Each row is where one point has got to under a steady rotation. How many steps took it there?
The counts run from 0 to 307.
[140 108  99 157 182 133 119 152  89 159 168 146 110  96 133 143 152  91
 151  97 163  98 146  83 125  83 151 145 127 120 126 167 173  83 107 137
  85 131 131 111 165 110 106 108  79 133 153 115 128 148 136 132 117 110
 102 126 103 163]	269
[143  75  99 149 194  97 115 140  93 157 173 135 154 111 157 133 118 100
 121  92 142 137 147  86 125 108 168 143 109 127 104 147 147 117 127 125
 111 124 147 118 162 121 108 138  76 130 144  96  99 138 141  99 157 148
 104 145  93 174]	9
[162 104  83 159 165 154 117 126 105 173 160 135 124  80 158 115 132 112
 127  95 160 126 144  86 133 107 157 135 143 111 112 152 169  94 148 122
 103 115 140 104 170 125 119 121  79 150 130 148 120 141 152 112 112 118
  89  99  80 160]	97
[190 103 109 141 146 131 121 137 101 171 166 143 121  99 155 120 150 104
 141 105 164 147 136 101 122 130 162 137 138 110 135 157 187  91 133 122
  96 122 151  92 170 120 111 134  81 136 184 167 118 135 124  96 118 125
  90 122  89 163]	99
[124 113  93 152 162 142 131 153 107 158 168 144 114  94 143 123 155 127
 150  70 141 107 141  72 131  91 167 136 116 116 121 168 188  94 107 125
  95 127 156 107 157 143 119 118  68 139 139 105 120 139 151 122 129 103
 102 123  81 132]	166
[140  84 121 126 159  81 134 169 100 157 156 141 137 114 140 132 134 131
 146  93 157 124 128  98 134 112 191 138 123 122 104 175 176 116 120 117
  90 146 166 108 131 135 114 136  51 107 148 118 118 133 128 119 142 131
  83 149  69 148]	180
[183  94  99 119 151 154 104 131 105 172 164 139 137 105 163 107 138 109
 120  95 160 124 161  82 116 126 174 148 139 108 116 127 149 118 172 107
 133 129 153 111 169 133 120 146  58 139 136 150 133 141 141  92 105 129
 107 102  72 157]	105
[180  90 110 136 185 127 104 141  94 146 178 156 143  99 175 133 135  90
 133  86 139 131 170  73 137 103 142 168 104 116 134 143 149 117 122 133
 117 121 140 123 161 120 124 153  92 134 178 108 112 181 123  93 121 144
 112 124 117 154]	18
[173 108 112 164 179 133 118 136  84 154 157 148 114 114 158 148 162 106
 145 100 127 121 131 112 116 103 157 134 139 111 145 161 193  98 102 144
  96 149 146 105 175 117 126 126  81 113 179 105  94 139 116 131 139 137
  98 142 100 144]	235
[170  83 105 157 162 123 118 149 104 178 146 137 127 103 172 164 139 108
 132 105 130  91 124 106 120 101 173 150 163 103 123 143 163 128 126 139
 110 186 161 106 153 128 121 111  75 110 142 111 101 126 112 136 118 150
  96 121  83 159]	250
[191  94 107 136 177 143  98 131  92 146 154 122 152  97 191 137 127 108
 127  80 117 114 148  93 154  93 136 159 147 100 141 127 155 139 133 150
 128 148 153 113 164 122 146 160  63 108 162 115 101 159 122 108 114 150
  99 119  90 143]	225
[151  86 107 150 166 128 129 161  97 174 145 124 122 113 154 164 147 103
 133  99 133  94 116 100 114  80 175 144 149 106 125 150 166 126 125 145
 113 166 169 106 167 122 133 119  64 110 156  98 103 123 120 138 127 132
 102 139  94 163]	251
[183  95 132 160 193 119 102 139  84 156 166 149 138 138 152 138 127 104
 139  94 125 135 153  96 129 103 146 149 106 118 134 160 162  90 121 127
 109 148 157 131 166 124 131 159  69 129 185 107  87 145 103 122 136 136
  93 143 102 127]	22
[159 118  91 157 161 137  82 155 100 165 199 132 121 108 141 120 125 114
 124  86 143 139 154  57 126 103 140 156 123 112 120 135 192  86 129 124
 104 118 145 127 164 131 133 150  76 148 135 111 105 133 142 106 115 127
 103 129  94 153]	128
[152  83 109 143 142 152 125 154 105 160 164 134 117  87 164 121 164 126
 145  83 140 102 131  95 145 102 162 142 133 106 151 162 189 115 119 114
 115 148 160  98 144 159 127 135  62 130 165 146 130 147 143  97 121 111
  90 116  84 124]	170
[130  89  88 131 169 108 137 148 107 157 147 141 133  86 158 134 135 130
 145  73 148  97 133  84 143 101 199 139 129 115  89 166 152 136 134 118
 118 132 166 102 147 132 112 123  63 122 122 104 125 140 148 132 130 123
  99 123  69 158]	182
[168  98 123 103 136 110 104 160 116 158 164 159 116 109 154 143 146 114
 162  76 132 121 143  73 152 108 158 160 130 115 128 155 177 122 117 128
 117 167 170 118 127 142 138 149  77 116 178 130 122 149 107 120  85 133
  96 132  95 129]	155
[173 117 103 177 150 146 101 135 109 168 175 140 115  90 164 129 144 136
 131  86 132 132 131  93 137 116 163 144 155  94 127 137 189 101 125 127
 113 154 172 107 167 149 138 134  80 142 148 125  96 115 133 103 108 127
  94 116  80 140]	131
[166  84 128 143 177 141 120 152  93 176 140 127 138 139 161 141 140  96
 128 103 125  97 141  91 101  90 161 153 120 110 134 142 159 119 137 127
 118 163 164 127 167 144 135 131  44 120 168 107 100 124 115 126 142 132
  97 131  93 138]	38
[191 105 127 140 187 109  96 139  89 146 160 146 144 125 161 146 134 106
 137  91 133 128 157  99 135 107 149 150 133 110 133 148 164 113 115 150
 107 148 155 129 161 110 127 162  66 104 170 101  96 149 104 132 129 148
  92 149  88 136]	227
[169 117 103 166 144 147 115 147 105 167 172 139 109 111 150 129 158 126
 144  88 131 139 124  87 120 111 159 130 138  96 136 154 193  83 121 132
 109 149 177 109 173 145 142 138  78 147 169 115  97 109 124 107 121 121
  95 138  92 143]	132
[183  93 124 116 146 106 105 151 105 175 156 136 141 130 148 119 133 117
 132 110 159 140 145  90 114 131 181 147 143 108 112 149 166 106 158 120
 110 148 170 121 163 126 121 153  55 118 167 146 110 125 111 110 121 149
  90 132  72 160]	108
[146  92  94 119 182 133 111 136 103 141 148 132 150  94 168 110 127 118
 148  69 139 102 158  77 164  92 148 148 117 119 111 154 142 127 134 137
 118 115 151 108 155 126 130 156  57 122 130 115 131 171 159 113 121 118
  97 123  77 140]	191
[160  82 104 149 175 164 119 128 107 172 162 145 124 102 186 146 154  91
 132  91 116  94 154  81  97  88 172 155 122 122 131 139 159 127 134 119
 126 135 137 110 175 145 117 117  70 140 143 108 112 151 128 115 126 130
 123 108 106 147]	33
[157 109 116 148 151 105 113 164 101 160 181 145 114  97 132 132 136 132
 153  87 149 126 140  90 157 111 162 142 127 112 128 166 202  94 103 120
  93 158 161 112 126 138 121 134  73 120 160 130 105 135 121 119 115 122
  75 132  78 123]	163
[188  83 118 122 161 125 107 154 113 158 139 150 136 109 173 163 143 109
 150 105 139  93 137  97 144  91 153 164 153 105 129 159 149 127 126 147
 104 186 160 109 149 118 137 130  67 110 171 124 116 151  98 144  85 133
  97 122 101 154]	258
[164 107  97 130 154 101 100 153 107 176 179 144 135 108 145 124 126 109
 130  95 166 155 150  67 111 116 176 152 132 113  97 130 158 101 147 118
 121 115 158 125 170 116 119 141  74 134 136 119 113 130 130 103 121 139
 106 135  89 185]	112
[155  90 101 130 173 112 119 160 105 171 155 167 114 105 156 164 138  82
 147  93 139 119 145  61 121  76 170 158 114 130 113 145 162 107 113 134
 113 133 142 118 164 119 120 116  89 131 151 103 107 154 109 134 114 138
 117 125 109 173]	48
[167  90  99 152 163 171 119 139 100 153 154 130 121  76 158 137 156 104
 140 102 154  92 140 100 146  97 142 155 146 111 153 153 165 108 130 131
  98 162 141  93 164 129 117 112  72 131 155 157 140 144 137 109 106 113
  89 100  98 147]	272
[146  78 118 114 151 113 109 149 105 157 175 142 136  92 166 124 132 123
 135  85 160 103 156  93 153 121 178 162 134 121 118 152 173 135 137 100
 115 161 147 106 118 146 113 136  48 111 120 140 126 149 134 112 120 131
  90 108  67 141]	177
[167  95 120 170 171 138 132 136  93 170 164 140 119 116 161 152 153 101
 136 102 122 122 128 107  98  92 169 142 117 110 139 155 180  92 114 115
 101 145 155 105 175 140 129 124  78 134 174 107  89 129 120 118 154 138
 101 133 101 141]	30
[169  93 117 151 177 132 130 134 104 179 164 172 113 120 164 156 158 101
 139 101 133 128 151  97  89 103 181 143 116 121 127 160 176  99 123 119
 108 141 147 114 173 129 104 121  85 131 173  91 107 142 107 131 143 133
 113 135 102 148]	31
[162  66 117 140 179 131 110 140  89 149 159 119 154 113 178 117 133 104
 118  95 136 119 137 101 134 114 154 155 122 114 150 134 146 130 141 120
 120 155 159 108 160 144 121 151  50 117 171 137 115 139 141  76 151 149
  90 131  83 152]	4
[159  90  89 153 169 120 120 124 102 158 165 135 149  81 185 134 136 119
 115  81 131 118 141 103 123 103 176 143 156 117 118 128 163 151 132 129
 127 138 148 102 159 132 114 133  75 114 126 114 102 148 141  96 136 157
  98 115  76 170]	216
[162  98  73 163 187 149 109 132 103 155 164 128 131  78 149 120 134 111
 134  92 153 128 141  90 159 104 150 141 126 112 113 156 150  86 142 129
 104 127 147 102 177 121 123 124  88 158 141 134 124 136 159  98 117 120
 101 102  91 168]	302
[159  96  92 145 176 134 110 150  99 156 178 163 108  85 138 146 166  93
 148 103 165  99 157  88 136  95 152 155 127 124 118 165 167  91 117 127
  86 131 124 106 163 110  98 114  87 134 144 134 132 158 126 127 100 120
 113 109 106 163]	270
[160  77  98 127 181 134  98 158  95 153 154 118 146  98 151 115 120  96
 136  90 165 112 140  68 154  89 136 159 116 112 116 151 128 106 148 138
 118 127 155 119 164 115 123 138  59 130 158 140 140 148 147 107 105 124
 105 121 101 171]	294
[131 100 102 120 147 103 123 178 117 170 173 156 109 107 145 139 147 116
 154  81 142 126 136  64 120  91 184 153 118 122 103 156 179 107 115 135
 113 140 172 115 152 135 135 129  78 126 155  97 115 130 126 120 116 127
 121 149  96 167]	150
[143 113  99 161 165 143 126 143 114 162 160 152 109  94 152 136 146 142
 158  73 133 105 131  89 148 105 177 136 124 112 105 181 185  99 115 117
  98 152 169 103 148 141 127 126  72 137 128  99 113 126 142 138 114 105
  91 120  81 119]	165
[164 102 104 154 175 151 134 125  95 152 148 137 140 109 173 117 166 125
 150  79 127 110 143 111 125 108 170 119 134 108 131 165 167 115 131 121
 110 127 160 101 176 134 125 139  63 116 169 106 122 146 143 120 151 117
  95 129  76 127]	204
[169  92 121 160 171 126 115 158  84 165 155 124 109 107 139 150 122 102
 137 115 146 124 132  89 142  94 149 146 135 116 138 153 195  84 119 133
  87 151 138 108 143 123 117 120  63 129 165 151  90 130 115 126 122 128
  72 114  95 139]	60
[164  94 133 149 174 147 107 156  84 165 154 126 132 138 153 142 157 104
 131 102 136  91 146 105 106  90 155 150 136 114 146 144 172 105 128 135
 109 161 159 120 162 127 124 132  41 107 166 103 107 128 117 124 143 122
  96 137  91 133]	243
[167  91 101 145 181 142  91 152  95 155 163 131 126  91 151 151 126 108
 130  97 147  85 155  79 160  82 143 161 138 112 115 143 159 116 136 140
 107 161 133 125 147 116 128 121  72 125 119 134 120 147 130 138  87 130
  91 101  99 160]	263
